Rows are one point carried round by a steady rotation, each followed by how many steps it has turned.
The counts run from 0 to 738.
[ -0.9 -14.1  53.6   5.9  24.0 -13.4  -3.7 -21.2  29.9  -3.2  28.8  14.2
   3.6 -51.6  -0.4 -37.2 -24.7 -21.8 -16.2   7.4  21.5   1.2 -16.9  14.8
  10.8   4.7 -24.8 -18.6  -4.4 -18.0   9.7  11.3   2.1  66.4  19.2  11.1
 -14.3   6.0 -30.3]	197
[ -4.9  12.1  39.8  22.5  18.2  21.0 -34.7   3.0  20.5  22.3  -3.2   3.7
  11.8 -30.7   7.5 -29.8  -9.6 -24.0 -25.9  -9.7  43.3  36.0 -18.3  24.9
  19.3   5.7 -14.3 -35.5  13.1 -28.5 -10.8  16.2 -14.4  13.1   7.7 -24.5
 -22.0  22.6 -35.1]	395
[ 42.3 -18.9  30.3   8.6 -10.8  10.8 -18.0  19.8  18.9 -30.2  26.3 -33.9
   0.9 -11.3  13.5 -17.0 -12.3 -11.6 -18.5 -38.3  -3.4   2.5   1.0  11.8
 -43.5  10.4 -37.0  11.0 -22.8  -0.6 -24.2  56.5 -17.7  21.3 -25.0  17.6
   1.2 -15.5 -28.3]	22
[ 14.7   2.2  27.1  23.7 -14.4  20.7 -14.2  -0.2  30.2 -31.7  24.1 -31.6
  12.6 -20.1  12.4 -36.9 -25.5 -10.3 -16.5 -27.5  21.5   6.2 -10.3 -12.1
 -27.1  -3.7 -13.2  -9.2 -13.3  -6.8 -34.5  30.1 -15.8   5.1 -41.6  -1.4
 -42.7   3.2 -45.4]	384
[ 19.3 -20.4  38.2  26.0   8.8  -8.5 -17.8  11.3   0.1  -6.2   7.0 -35.3
  17.0 -52.4  31.6 -12.8 -24.7 -19.1 -17.0  -7.7 -23.0  12.6  -8.9  10.0
 -20.8  -1.7 -45.6  12.9  -3.8 -20.0  -8.3  45.1  -0.1  39.5   6.7  18.5
 -17.3 -36.0 -30.9]	335
[  1.0  32.1  37.9  25.1  10.5  12.2 -22.9 -24.7  23.3 -21.8  14.1   9.5
   5.7 -45.0  30.1  -1.4  -7.2 -16.5 -27.0 -16.3  48.6 -21.6 -24.4   6.4
  33.7  10.4  -6.2  -8.0  -9.4  -1.4  -3.9  18.7  -3.4  17.9  -0.9 -11.9
 -28.3  39.3 -44.0]	84
[ 33.0   7.2  32.6   6.1   3.7   8.5 -52.6  17.3  18.3 -33.0  10.6  -6.9
  -8.5 -21.5  28.5  19.3  15.1 -15.3 -31.1 -40.4  -3.3 -13.6 -12.5  15.8
  14.5  22.6 -36.8   9.0 -26.2  14.6  -3.8  58.2 -15.7   0.8   9.3  -9.6
  23.1  11.8 -18.9]	722
[  9.5  12.4  35.8   9.3  10.8   3.0 -24.9   0.7  26.5 -15.4   0.4  -3.8
  35.7 -13.6  22.0 -11.7   1.8 -10.0 -24.1 -48.6  17.8 -21.3 -40.5   7.9
 -35.8  30.2 -28.2  15.2  -5.3 -18.1 -21.6  32.5 -47.6   3.2 -19.4   5.4
  -2.0   7.0 -46.4]	51
[ 15.2  -1.4  47.7 -16.6   3.5   4.2  -8.6 -18.4  31.0   3.7  34.2 -28.9
  28.9 -19.3   0.2 -35.2 -18.5  -4.9 -26.6 -10.8   7.7 -23.6 -19.7  12.4
 -29.0   8.0 -38.0  23.5 -17.9 -15.5 -16.7  13.6 -23.0  42.9 -10.2  19.0
  -9.1  -1.1 -42.4]	611
[ 30.2 -18.4  37.1  -4.3  10.0   9.4 -31.3  15.6  12.5  23.4  26.4 -45.6
   9.6 -16.4  -5.5 -31.5 -10.0 -19.4 -20.9   0.0 -20.9  22.0   3.6  33.9
  -6.8  -3.8 -53.3   8.5  -8.4 -21.1 -12.0  33.1 -14.6  45.6  19.3   3.3
  12.2 -23.0 -26.4]	715
[ 28.3   1.4  29.4  19.5  -6.7   9.9  -5.8 -33.4  13.8 -39.0  43.6 -21.1
   5.4 -37.5  27.0  -8.9 -14.4  -5.4 -10.0 -23.3  16.4 -36.5  -2.2  14.8
  -3.2  11.4 -24.0  21.5 -27.3  -3.6 -11.9  30.8   2.1  48.6  -4.4  27.3
 -16.9   6.2 -42.5]	333
[ -3.1   3.0  48.8   7.8   4.9   1.3 -30.9  20.1  34.2 -28.5 -12.5  -5.1
  15.3 -46.6  33.4  -2.3 -20.8 -13.0 -40.7  -8.3   3.8   6.3 -35.2 -25.1
 -11.3   7.5 -23.0  -2.9  -5.2  -1.3 -11.7  38.8 -11.0  -4.4 -33.2 -17.4
 -39.5  -4.5 -30.3]	81
[  8.7  -7.3  41.5  11.0  31.1 -15.3 -40.8   1.8   2.8 -10.2  10.8 -12.5
  11.7 -53.6  20.5   1.5  -7.1 -21.2 -10.3 -19.0 -41.2  -8.1 -30.4  -0.7
  27.0   4.0 -47.1  10.9  -2.9 -12.3   8.6  38.3 -11.5  42.2  29.1   0.6
  -6.1 -20.7 -18.5]	200
[ 24.2  -0.5  49.5   9.8  13.0  -8.6 -16.8  -9.9   6.1   7.6  29.2 -14.3
   1.7 -51.8  24.3   4.8 -14.3 -21.4 -34.0  17.3  -4.0 -13.6  -0.6  30.8
  27.8  -5.5 -42.0  15.7 -20.9  -2.6   5.8  26.3  18.0  52.9  26.0   9.8
  -7.4  -5.9 -28.4]	475
[ 23.8   5.4  26.0  33.6  15.8  16.0 -26.9 -17.9  14.5  -2.0  29.0  -2.4
   1.1 -25.6  15.7 -15.6   5.2 -16.1  -7.5 -34.9  33.6   3.0   5.8  49.2
  34.5  18.8 -25.4 -16.1   0.5 -23.0  -5.7  30.5  -4.3  47.0  33.7  -0.6
   7.5  28.3 -34.5]	294
[  4.6  19.7  34.2  17.6   7.1  15.8 -49.4  -4.7  14.3 -49.0   7.1 -10.8
   1.4 -50.3  33.2   9.7   0.1 -14.6 -16.1 -31.2 -12.1 -15.7 -23.0 -21.2
  36.0   4.8 -26.8  -0.7 -13.7   7.0  -3.9  43.8  -1.6   3.6  -1.4 -22.1
 -32.4  16.4 -25.8]	237
[ 14.1  -9.5  42.3  11.5   8.8  -0.4 -27.7  22.0  10.7  -7.3 -10.5 -32.3
  15.7 -45.5  42.8   5.8 -14.2 -10.8 -26.9 -14.4 -31.2  11.1 -13.0   7.4
 -20.5  16.2 -54.4  22.7  -3.6 -14.8  -3.6  48.0  -4.1  31.5  10.7   1.9
  -7.3 -25.6 -22.9]	183
[ 20.9 -32.7  43.5  19.1  25.6 -19.4 -23.0  18.5  23.7 -23.7  19.0  14.9
  -9.7 -34.4  -4.6 -33.0 -13.0 -28.2  -2.9 -29.0   5.4  27.5 -17.8  18.3
  -8.2  11.1 -28.7 -33.9  -3.4 -10.2   3.2  45.8 -20.1  46.8  10.1  13.1
  12.2  -7.2 -14.3]	453
[ 23.9 -29.4  51.5  -0.6  10.8 -17.5 -17.1  35.2  22.4  -0.7   9.9 -11.8
   0.1 -29.3   6.3 -21.3 -23.0 -23.9 -31.1  -3.5  -8.8  27.1 -12.1  13.7
 -31.4   1.6 -48.7  -5.9  -6.8  -4.1  -6.4  46.1 -13.5  34.4  -2.8   8.3
   7.1 -31.5 -16.7]	318
[-13.4  16.4  49.4 -21.9   9.5  21.1 -38.5  -4.6  56.5 -15.2  20.8  -2.6
   6.0 -23.5  -5.6 -31.5 -12.5 -12.0 -28.4 -16.6  16.3   2.4 -30.1 -11.6
  17.0  10.7 -22.5 -17.7  -8.1  -2.3 -14.6  18.1 -21.3   8.2 -20.5 -32.5
 -25.2  34.9 -31.2]	253
[ 21.0  -1.8  39.2  23.6  -2.6  -3.0 -29.3   2.1   2.9 -38.2  23.7 -30.4
   6.0 -46.6  25.1   7.6 -19.2 -15.7 -13.2 -18.0 -31.1 -19.4 -13.9 -15.6
   3.8  -9.8 -34.4  20.9 -26.0   6.4  -7.8  50.4  -2.7  21.3 -10.6   7.2
 -29.1 -22.1 -27.9]	77
[ -6.5  15.3  47.7   3.5  15.7   7.3 -16.7 -35.0  31.7 -30.1  30.5  -2.0
   9.3 -54.1  24.2  -7.4 -13.9  -8.3 -17.1  -9.8   8.9 -32.5 -24.6  -8.9
  29.0   6.6 -25.8   3.8 -17.9  -5.3   3.5  11.3   4.1  46.3   5.6  -1.9
 -36.1  24.3 -35.9]	493
[ 41.0 -19.7  34.2   3.8  12.7  -9.9 -37.9  16.2   3.2 -15.2  34.8 -26.9
  -4.3 -26.5   6.2  -8.1  -1.0 -17.5  -6.7 -25.4 -33.5   1.7   1.0  18.0
   8.9  -1.3 -48.8   5.9 -22.5  -0.8  -0.1  53.3  -7.4  44.1  18.2  15.6
  21.3 -16.9 -12.6]	162
[  3.4   7.6  40.7  -4.9  17.3  -1.4 -37.1  -6.7  33.6 -46.4  12.3   2.5
  12.7 -37.7  25.5   9.6   7.9  -2.9 -14.4 -41.2 -10.6 -33.8 -35.2  -7.6
  12.5  30.9 -31.3  11.2 -10.7   0.2   8.2  37.4  -8.6  31.7   4.2  -8.0
   2.1  20.5 -27.8]	47
[  7.2  -3.8  39.4  17.2  33.2   1.8 -39.9   8.1  18.5  -5.6  -2.9  11.1
  -2.1 -45.5  27.9   0.4   4.4 -21.4 -20.0 -24.4   5.5  19.9 -11.9  30.1
  29.0  28.2 -37.9 -17.8   7.1 -15.8  12.7  38.0   4.1  40.1  39.1 -12.0
  12.8  18.2 -15.7]	445
[  3.2  11.8  43.9  -7.2  20.7  10.1 -23.0 -30.8  35.1  -7.5  26.4  -6.1
  10.4 -38.5  24.9  -6.2   1.8  -4.3 -27.0 -13.8   9.3 -22.2 -16.7  26.7
  26.8  29.4 -35.7  10.1  -7.9 -14.3   5.4  14.5   9.4  59.5  30.3  -3.4
  -3.2  31.7 -31.9]	598
[ 31.3   2.0  31.2  16.8  16.5 -15.7 -44.0  13.9   6.4 -31.6  13.1  13.2
  -3.5 -28.0  22.6  15.2  13.9 -24.8 -20.0 -47.3   5.8 -22.8 -25.6  13.3
   3.4  15.8 -31.0   4.6 -21.6   9.4   0.1  57.8 -24.0  10.7   7.0   2.3
  25.2   4.5 -24.2]	465
[ 18.1 -16.2  53.7 -15.0  12.1  -6.0 -37.2  41.5  33.9  -3.5  -1.7 -14.0
   4.6 -23.5  12.3  -9.4 -12.7 -17.5 -45.6  -9.6 -12.6  25.0 -21.1  11.8
 -24.8  13.0 -50.6  -3.7  -8.0  -1.5  -1.7  45.6 -15.9  15.9  -5.0 -10.8
   7.1 -14.9 -15.3]	166
[ -0.8  -1.7  63.1 -16.2  20.0 -16.7 -16.3  -0.9  29.1  34.6  14.7   3.6
  20.7 -36.1   3.9 -29.7 -24.2 -28.1 -45.7  23.1  18.3   3.7 -26.2  16.7
  -2.5  -2.3 -38.8   2.9  -6.1 -18.1  -6.0  13.3 -15.2  37.4  -2.2  -0.5
 -13.5  -9.7 -37.7]	62
[ 22.5   8.4  19.6  20.7  -5.6  32.9 -35.8  -9.2  16.2 -35.3  38.3 -44.5
  17.0  -7.2  -2.7 -36.4  -3.9  -9.7   8.0 -52.6  -8.4  -7.6  -4.3  -4.8
  -3.7  -2.6 -23.0   4.8 -14.5  -7.8 -25.3  37.5 -35.9  16.6 -18.3  -0.5
 -22.6   9.3 -39.7]	401
[ 25.0  -6.7  40.0   8.7  13.1   8.2 -39.4   9.9   8.6   7.1  14.4 -30.1
  -5.0 -42.8  32.9   6.0  -5.2 -15.9 -30.4  -2.6 -17.2  15.8  11.3  34.2
  24.5   9.6 -54.5   8.8 -11.9  -7.6   1.4  43.0  23.1  46.4  31.7  -7.0
   5.4  -2.2 -17.4]	580
